128 stands for zero in the data rows.
Some points, one per row:
[152  82 101 255 110 255 109 145 111 212  37  28 255 139 144]
[137  94 105 182 134 157 220  55 173 191  81  70 209  38 199]
[153 127 127 118 161 112 127 119 111 120 150 143 122  90  84]
[141 161  91 148 170 169  90  84 123 110 103  97 112 149 160]
[106 171 159  56 117  38  32 194  86  69 184 199   6 207 102]
[137 110 133 105 152  81 207  99 166 144 104 124 100  71 187]
[180 117 121 125 190 167 133  99 146 145  74 106 126 140 139]
[130 110 162 165 134 122 127 117 104 164 148 123 213  80  87]
[126 180 140 127 193  47 159 176 196 115 124 118  90  93 131]
[158 124 168 149 144 122 101 163 120 124 110 142 126 174 122]
[153 146 136 177 130  82  72 146 105 126 122 142 112 122 140]
[183 165 145  51 196 101 174 141 172  70 165 148 124  85  65]
[144 161 136 173 185  72 142 171 174 128 108 110 143  92 127]
[135 129 146  89 137 139 131 126 147 114 156 177  74 118  67]
[ 81 126  99 149 119 113  75 122 126 121  64 128  52 187 146]
[131 110 197 112 132 126 154 198  80 151 136 154 142 140 105]
[143 148  97  98 154  97 140 126 148 104 128 108  94  93 151]
[139 133  93 162 175 102  97  36 112 124 100 128 170  89 141]
[130 158 109  83 178  36  96  90 116  73 141 182  31 124 149]
[155 146 122 133 197  80 143 112 143 125  85 106 119 116 175]
[121 137 165  52 126  71 131 181 156  89 168 165  62 157 109]
[ 92 112  83 121  97 121 166  90 174 129 108 115 109 104 175]
[115 145 104 153 129  99  58 125 100  99 117 132 112 167 142]
[ 85 110 135 117  94 110 126  89 141 126 114 130 114 130 157]
[126 112  68 172 115 161 156 102 146 153  66  74 148  74 167]
[127 113 197  36 112 108 195 164 120 109 225 161 158 125  75]
[129 108 102 222 112 213 117 175 139 172  71  69 201 141 151]
[164 101 118  66 147 177 175 107 131 132 126 119 103 151 138]
[101 152 169 154  99  94 163 190 173 143 140 109 176 107 108]
[ 70 164 128  60 109 129 115 136 110  96 171 121  73 137 115]
[158 112 100 237 159 223  60  80 110 171  48  78 205 147 153]
[134 146  72 171 164 206  91  51 127 125  85  66 148 141 170]
[103 127 107 185  76 195 140 121 163 148 142 119 195 109  97]
[151 133 112 114 180 138 137 104 169 120  88 120  95 126 147]
[ 58 145 128  86  65  63 140 104 117  99 179 128 156 114 137]
[134 111 138 173 111 171  80 156 102 147 105 100 187 139 118]
[181 154 157  75 192 102 159 140 166  87 156 161 137  94  55]
[150 179 115  53 175  15 159 190 195  64 160 150   0 114 141]
[168 100 138 224 146 192 119 123 107 174  52  91 216 138 129]
[120 139 194  77 144   0  97 157 128 100 200 191  82 103  89]
[133 121 128  96 120 125 158  95 152 118 153 122 156  83 140]
[126 178 135 119 190  22 141 179 185 102 138 139  54  99 125]
[141 162 125 138 169  93 105 122 140 116 146 131 136  99  91]
[168 127 114 163 175 118 142  69 168 143  84 113 126  92 169]
[177 107 116 205 146 148 129 102 125 161  88  84 227  75 140]
30 more points follow, each with its number after it:
[106 145 113 145  99 116 123 161  95 126 136 139  78 137 143] 0
[133 150 104  92 173  58 107  85 117  89 132 170  56 124 145] 1
[ 97 116 131 174  87 100 100 170 129 157 120 106 175 120 131] 2
[ 99 172 125 109 101  72 145 124 198  72 200 122 171 115 129] 3
[ 98  91  67 178  91 180 160  65 155 156  81  75 184  94 178] 4
[150 101 104 232 146 177 162  39 120 199  74  50 255  54 182] 5
[ 96 167 112  76 109  90 168 151 150  85 168 136  70 130 121] 6
[161 143 116 203 184 144  31 103 131 140  59 113 145 160 148] 7
[133 138 136  49 135  95 123 136 151  85 172 196  40 135  82] 8
[108 103  99 236  85 208  81 132  72 181  83  91 183 133 144] 9
[110 116  94 197 106 197 119  94 151 148  91 114 189 143 130] 10
[119  74 177 118  87 119 169 212  74 171 118 130 135 129 152] 11
[102 143 146  99 135 110  95  94 134 114 153 167 110 155  75] 12
[156  90 131  84 122 183 210 108 115 136 135 141  77 141 145] 13
[ 86 152  93 164  99  95 120 102 132 112 124 127 119 109 138] 14
[135 135 152 155 147  82 109 114 128 133 144 129 182  83 115] 15
[161  94 104  96 143 195 105  78 102 144 114 117  54 157 169] 16
[ 92 142 111 148 101 133 103 103 154 113 140 146 135 157 116] 17
[138 131 117 122 144 141 164  81 165 119 115 134 101 104 155] 18
[125 110 109 126 126 202 183  69 140 151 100 114 139 120 156] 19
[ 81 149 174  80  91   0 108 163 117 105 193 180  95 101 104] 20
[120 112 191 119 131 118 131 185  89 141 141 148 141 159 108] 21
[110 117 136 149 107 170 208 126 105 185 113  97 185  83 148] 22
[141 134 111 165 118  99  94 111 154  99 158 124 200 101 113] 23
[101 129 139 141  83 156 132 168 101 137 132 115 136 150 149] 24
[123  85 111 207 102 255 117  69  90 180  68 111 195 152 115] 25
[ 92 133 108 184  76 175 132 114 160 149 148 134 188 116 109] 26
[126 179 100  73 139  87  94 121  88  58 184 173 100 146  93] 27
[157 139  75 178 132 141 127 122 119 123 110 133  76 112 157] 28
[166  91 105 170 139 201  95  88 119 150  78 117 151 167 140] 29
Which three of these numbered points are nearest to each point below, ignoring the direction in which the first points spread most? Their numbers follow each, nearest first.
[106 175 147  21 115  76 129 137  86  68 225 184  73 140  65] > 27 25 12
[109 118 149 137 121 104  78  90 118 130 147 150 147 158 107] > 12 17 10
[127 144 118 144 133  68 149  89 133 142 141 113 187  77 184] > 5 15 23
[142 136 118 181 111  91  83 135 133 107 152 128 186 105 116] > 23 15 20
[ 72 140 165  86  76  97 137 201 102 124 170 145  94 177 157] > 24 0 9
[132 129 122 163  98 108  99 121 127 112 161 140 183 118  99] > 23 15 26
[149 151  89 163 135 119 131 139 133 109 119 142  65 120 147] > 28 0 1
[ 93 103 157 163  81  61 107  91 109 156 144 154 174 128 133] > 20 2 15
[168 136 134 116 118 134  68 147 107  90 143 152  79 167 107] > 29 8 9
[154 121 112 149 126 161 135 106 105 138 125  95 188  65 110] > 15 5 23
[ 85 147 149 112  94  56  90 184 141 109 161 153  95 143 114] > 2 9 20
[135 140 120  45 149 102 122 137 156  66 174 181  27 132 100] > 8 29 18
[159  60 153 173 120 255 120 110 116 185  76  69 227 162 140] > 21 29 8
[147 150 153 156 177  43  80 168 136 106 112 156  86 129 109] > 7 15 2
[110  80 100 142  72 216  76  82  58 153 112 111 158 175 132] > 25 9 29
[137 134 162 140 139  84 112 168 115 122 128 140 123 159 115] > 21 2 9
